In the data rows, zero lies at 4.5, halfway between 4 and 5.
Some points:
[5. 4. 4. 7. 7. 6. 3. 1. 5. 8. 4. 5. 9. 7. 6. 3. 8. 5. 3. 6. 6. 3. 3. 5.]
[5. 2. 7. 7. 5. 7. 4. 4. 5. 9. 6. 5. 3. 5. 6. 3. 2. 1. 5. 6. 7. 6. 8. 2.]
[5. 4. 5. 3. 4. 5. 2. 3. 1. 3. 4. 4. 5. 1. 5. 5. 6. 4. 7. 3. 6. 2. 5. 3.]
[8. 4. 4. 4. 3. 4. 3. 7. 4. 7. 5. 2. 5. 5. 4. 4. 3. 5. 4. 2. 5. 5. 3. 5.]
[3. 4. 3. 7. 6. 4. 7. 4. 4. 3. 8. 5. 5. 6. 4. 6. 6. 4. 5. 2. 6. 5. 5. 4.]
[4. 2. 6. 2. 3. 5. 5. 7. 6. 3. 4. 5. 6. 5. 5. 8. 4. 2. 5. 5. 5. 5. 4. 3.]
[2. 7. 5. 8. 5. 7. 2. 6. 5. 5. 5. 2. 4. 6. 3. 5. 4. 7. 6. 5. 5. 6. 3. 6.]
[2. 6. 7. 4. 2. 4. 4. 4. 3. 5. 4. 5. 3. 4. 5. 3. 5. 6. 5. 5. 4. 8. 3. 2.]
[5. 3. 8. 7. 4. 6. 7. 2. 2. 4. 3. 5. 2. 5. 3. 6. 6. 4. 3. 5. 1. 0. 3. 4.]
[5. 5. 3. 5. 7. 5. 2. 1. 5. 9. 5. 5. 8. 7. 6. 4. 8. 6. 2. 6. 5. 2. 2. 5.]
[4. 4. 1. 5. 5. 5. 6. 4. 5. 4. 6. 6. 3. 8. 3. 6. 5. 7. 5. 3. 6. 5. 5. 5.]
[2. 4. 4. 4. 3. 3. 5. 7. 4. 5. 6. 2. 4. 5. 4. 6. 6. 8. 3. 6. 4. 3. 7. 5.]
[2. 6. 2. 6. 5. 8. 6. 5. 5. 3. 4. 4. 3. 6. 4. 1. 0. 8. 3. 3. 5. 3. 7. 3.]
[6. 5. 1. 5. 2. 4. 4. 6. 5. 7. 2. 3. 6. 6. 5. 3. 5. 4. 4. 2. 2. 4. 3. 6.]
[4. 4. 3. 5. 4. 4. 1. 4. 2. 3. 4. 4. 2. 0. 6. 4. 6. 4. 5. 5. 6. 4. 4. 1.]
[4. 5. 6. 3. 4. 5. 5. 4. 4. 4. 1. 6. 2. 4. 4. 4. 5. 5. 6. 4. 6. 8. 4. 4.]
[3. 3. 5. 4. 6. 4. 3. 5. 6. 5. 6. 6. 3. 3. 2. 3. 3. 4. 8. 4. 4. 5. 2. 8.]
[3. 4. 3. 4. 3. 2. 6. 6. 5. 5. 3. 6. 6. 4. 6. 7. 2. 2. 3. 7. 6. 4. 4. 5.]
[5. 9. 7. 3. 5. 3. 4. 4. 5. 6. 5. 5. 4. 6. 5. 5. 4. 3. 4. 2. 2. 4. 7. 4.]
[5. 6. 5. 4. 4. 5. 5. 3. 4. 4. 2. 5. 3. 3. 4. 4. 6. 7. 5. 3. 4. 8. 3. 2.]
[4. 3. 3. 6. 6. 1. 4. 2. 4. 2. 6. 5. 5. 7. 2. 4. 7. 4. 4. 3. 6. 7. 4. 3.]
[5. 3. 5. 6. 4. 7. 6. 3. 6. 9. 6. 5. 4. 3. 6. 6. 3. 3. 3. 6. 6. 7. 7. 5.]
[7. 4. 5. 5. 7. 7. 3. 6. 1. 4. 4. 6. 6. 4. 5. 6. 4. 4. 0. 4. 6. 7. 7. 6.]
[4. 6. 3. 7. 2. 2. 5. 6. 5. 4. 2. 7. 6. 5. 5. 8. 2. 4. 3. 6. 7. 5. 6. 6.]
[6. 6. 6. 0. 9. 7. 5. 3. 0. 2. 5. 4. 5. 5. 7. 5. 1. 6. 5. 9. 6. 7. 0. 5.]
[3. 3. 5. 4. 7. 2. 4. 6. 5. 3. 3. 1. 5. 4. 1. 5. 6. 6. 3. 5. 5. 3. 6. 7.]
[2. 4. 5. 4. 6. 3. 4. 7. 6. 4. 6. 3. 4. 5. 1. 4. 7. 6. 2. 7. 5. 3. 7. 4.]
[4. 3. 5. 3. 3. 3. 5. 7. 4. 4. 7. 3. 4. 7. 3. 6. 6. 7. 5. 5. 5. 5. 5. 6.]
[3. 1. 1. 6. 4. 2. 7. 3. 3. 3. 6. 3. 3. 7. 5. 4. 5. 5. 5. 3. 5. 6. 5. 5.]
[5. 1. 5. 4. 6. 7. 2. 5. 7. 9. 5. 5. 6. 4. 5. 7. 3. 5. 4. 3. 6. 7. 8. 2.]
[7. 4. 4. 3. 3. 4. 4. 5. 4. 6. 4. 1. 7. 5. 2. 4. 4. 4. 6. 2. 4. 3. 3. 6.]
[5. 4. 3. 4. 4. 4. 3. 2. 5. 5. 6. 5. 4. 4. 7. 5. 4. 4. 4. 8. 1. 4. 4. 5.]
[2. 2. 6. 3. 1. 5. 3. 5. 8. 3. 4. 5. 5. 6. 5. 7. 3. 4. 3. 4. 4. 4. 3. 4.]
[3. 3. 5. 5. 5. 4. 4. 8. 6. 5. 8. 9. 5. 2. 3. 2. 3. 5. 9. 4. 2. 5. 4. 7.]
[7. 8. 5. 4. 4. 4. 3. 3. 6. 4. 5. 3. 3. 4. 5. 4. 4. 4. 5. 3. 2. 4. 9. 6.]
[6. 4. 3. 6. 5. 5. 9. 4. 5. 4. 5. 4. 5. 6. 5. 6. 4. 8. 5. 1. 7. 3. 5. 4.]
[6. 8. 6. 0. 3. 5. 5. 2. 5. 5. 5. 4. 6. 6. 4. 4. 5. 4. 5. 4. 2. 7. 7. 5.]
[5. 3. 4. 3. 4. 3. 7. 7. 4. 5. 5. 2. 4. 4. 3. 6. 7. 6. 5. 6. 5. 4. 7. 7.]
[4. 3. 2. 6. 5. 4. 7. 4. 5. 2. 5. 4. 2. 9. 5. 4. 8. 1. 5. 4. 7. 7. 4. 5.]
[8. 8. 6. 2. 6. 3. 5. 3. 8. 4. 5. 4. 3. 5. 4. 4. 4. 2. 5. 3. 3. 4. 9. 5.]
[4. 7. 6. 2. 7. 2. 6. 2. 4. 5. 2. 5. 6. 4. 5. 4. 4. 3. 5. 3. 3. 6. 6. 5.]
[4. 3. 5. 4. 5. 4. 5. 4. 6. 5. 2. 6. 5. 5. 7. 6. 4. 3. 6. 6. 3. 3. 5. 5.]
[7. 5. 6. 7. 6. 2. 4. 7. 5. 6. 6. 4. 3. 5. 6. 4. 4. 5. 3. 4. 5. 5. 0. 4.]
[4. 8. 5. 3. 2. 6. 2. 5. 5. 2. 5. 5. 4. 5. 6. 2. 7. 2. 6. 4. 7. 2. 4. 2.]
[2. 4. 2. 3. 9. 6. 8. 5. 5. 3. 5. 5. 5. 5. 3. 0. 0. 5. 3. 5. 4. 3. 6. 1.]
[8. 2. 4. 4. 5. 7. 5. 6. 3. 6. 5. 7. 5. 5. 6. 3. 7. 4. 3. 4. 3. 8. 7. 6.]
[7. 8. 4. 2. 6. 3. 3. 2. 6. 6. 7. 5. 3. 4. 2. 6. 3. 2. 5. 4. 2. 3. 8. 3.]
[7. 2. 5. 7. 5. 6. 2. 4. 2. 3. 5. 6. 7. 4. 6. 3. 5. 4. 2. 3. 4. 6. 7. 6.]
[3. 3. 6. 4. 4. 4. 3. 6. 8. 2. 4. 6. 6. 4. 6. 6. 4. 4. 4. 5. 3. 4. 4. 2.]
[3. 3. 6. 4. 5. 2. 4. 8. 5. 4. 4. 2. 3. 5. 3. 4. 5. 7. 2. 6. 4. 4. 5. 5.]
[3. 4. 6. 4. 2. 2. 8. 6. 5. 5. 7. 2. 5. 5. 3. 3. 6. 5. 3. 8. 5. 3. 6. 5.]
[5. 5. 5. 1. 6. 5. 3. 4. 4. 3. 2. 5. 2. 3. 6. 5. 5. 6. 4. 3. 7. 2. 3. 5.]
[5. 4. 2. 3. 4. 5. 4. 6. 3. 7. 3. 2. 6. 6. 3. 3. 4. 1. 4. 3. 2. 4. 2. 3.]
[5. 4. 4. 3. 5. 4. 5. 4. 2. 4. 3. 4. 3. 0. 6. 4. 7. 3. 6. 5. 6. 3. 4. 3.]
[4. 2. 5. 4. 4. 7. 3. 2. 8. 2. 3. 3. 4. 4. 5. 6. 4. 2. 5. 6. 4. 5. 5. 5.]
[3. 4. 7. 5. 5. 4. 3. 6. 4. 5. 6. 3. 4. 6. 4. 4. 2. 4. 8. 2. 6. 3. 3. 7.]
[6. 3. 4. 4. 2. 6. 3. 7. 3. 5. 5. 3. 6. 5. 2. 2. 4. 3. 5. 4. 3. 4. 3. 5.]
[5. 3. 6. 4. 5. 4. 5. 3. 9. 3. 3. 4. 6. 2. 4. 8. 4. 4. 4. 5. 5. 4. 3. 4.]
[7. 4. 3. 5. 5. 4. 2. 3. 4. 4. 4. 6. 1. 7. 6. 6. 2. 5. 4. 7. 1. 4. 4. 5.]
[6. 4. 8. 6. 4. 7. 4. 4. 2. 3. 7. 4. 7. 4. 7. 3. 4. 2. 0. 4. 7. 6. 6. 7.]
[3. 4. 2. 5. 1. 2. 4. 5. 6. 2. 4. 7. 7. 5. 4. 5. 2. 3. 3. 7. 6. 5. 5. 5.]
[2. 7. 4. 8. 8. 6. 4. 7. 4. 5. 4. 1. 7. 5. 5. 5. 4. 6. 7. 5. 3. 6. 4. 4.]
[5. 4. 7. 6. 5. 7. 5. 5. 1. 4. 5. 8. 6. 5. 2. 8. 7. 3. 4. 4. 1. 1. 4. 3.]
[4. 5. 3. 5. 2. 5. 5. 4. 8. 3. 4. 5. 6. 2. 3. 6. 4. 3. 3. 8. 5. 5. 3. 6.]
[5. 3. 6. 5. 3. 5. 3. 2. 6. 4. 4. 3. 5. 3. 4. 5. 3. 3. 6. 7. 4. 4. 5. 3.]
[1. 5. 2. 6. 5. 7. 6. 6. 5. 4. 6. 4. 3. 1. 5. 5. 4. 0. 0. 0. 2. 8. 2. 8.]
[4. 3. 3. 5. 4. 4. 7. 3. 5. 3. 7. 4. 6. 4. 6. 4. 2. 9. 3. 1. 6. 3. 4. 3.]
[5. 6. 2. 8. 1. 3. 5. 6. 4. 4. 1. 6. 7. 3. 2. 6. 1. 4. 4. 9. 7. 5. 7. 6.]
[4. 7. 3. 3. 5. 8. 2. 6. 4. 4. 2. 7. 1. 5. 4. 5. 6. 5. 5. 5. 5. 3. 4. 3.]
[2. 5. 7. 5. 4. 2. 3. 3. 2. 6. 2. 6. 4. 5. 4. 4. 5. 6. 5. 3. 4. 7. 5. 4.]
[9. 5. 7. 6. 6. 5. 5. 4. 5. 2. 5. 5. 3. 4. 8. 5. 4. 8. 4. 8. 1. 3. 4. 4.]
Along one direction, these points spread out more than along any other. Take the direction at right angles to it along which they spread out most. Go by this last direction. Where along it does each point below lie, from 0 to 99? The average is 50, and the first point in the table lies past the average. One standard deviation of the points above along it is 16.
[3. 8. 4. 3. 4. 5. 4. 6. 6. 4. 2. 7. 4. 4. 8. 3. 7. 5. 5. 3. 6. 2. 4. 3.] 54
[9. 5. 5. 6. 5. 3. 5. 8. 5. 5. 6. 3. 6. 4. 3. 4. 5. 4. 5. 4. 5. 6. 1. 3.] 60
[1. 8. 7. 2. 4. 2. 6. 3. 2. 6. 5. 4. 4. 5. 6. 5. 4. 4. 3. 4. 2. 6. 4. 3.] 58
[2. 6. 7. 5. 4. 3. 4. 2. 2. 5. 2. 4. 4. 4. 4. 5. 5. 6. 6. 3. 5. 7. 4. 5.] 61
[5. 5. 6. 3. 4. 5. 5. 5. 3. 4. 2. 6. 2. 5. 5. 3. 5. 5. 5. 5. 6. 2. 3. 3.] 57
[6. 2. 6. 5. 3. 6. 5. 2. 2. 5. 2. 6. 5. 4. 3. 5. 7. 3. 4. 4. 2. 0. 5. 6.] 49
[4. 4. 3. 3. 4. 5. 5. 4. 3. 6. 4. 5. 2. 0. 7. 5. 7. 5. 7. 5. 6. 3. 4. 4.] 53
[5. 5. 5. 3. 3. 7. 7. 3. 6. 2. 3. 5. 5. 2. 4. 3. 6. 7. 7. 4. 4. 8. 3. 3.] 55
[7. 4. 4. 8. 5. 4. 4. 7. 5. 6. 4. 2. 5. 4. 4. 3. 4. 4. 6. 4. 4. 4. 3. 4.] 59
[0. 7. 4. 6. 7. 6. 4. 6. 3. 5. 6. 1. 7. 6. 7. 5. 4. 4. 8. 5. 3. 4. 4. 5.] 67
[5. 5. 2. 5. 6. 6. 7. 2. 5. 4. 8. 6. 4. 4. 1. 4. 2. 8. 4. 4. 7. 2. 4. 3.] 67
[4. 3. 6. 5. 6. 3. 4. 7. 6. 5. 6. 6. 3. 5. 6. 2. 3. 5. 8. 4. 4. 5. 3. 8.] 59
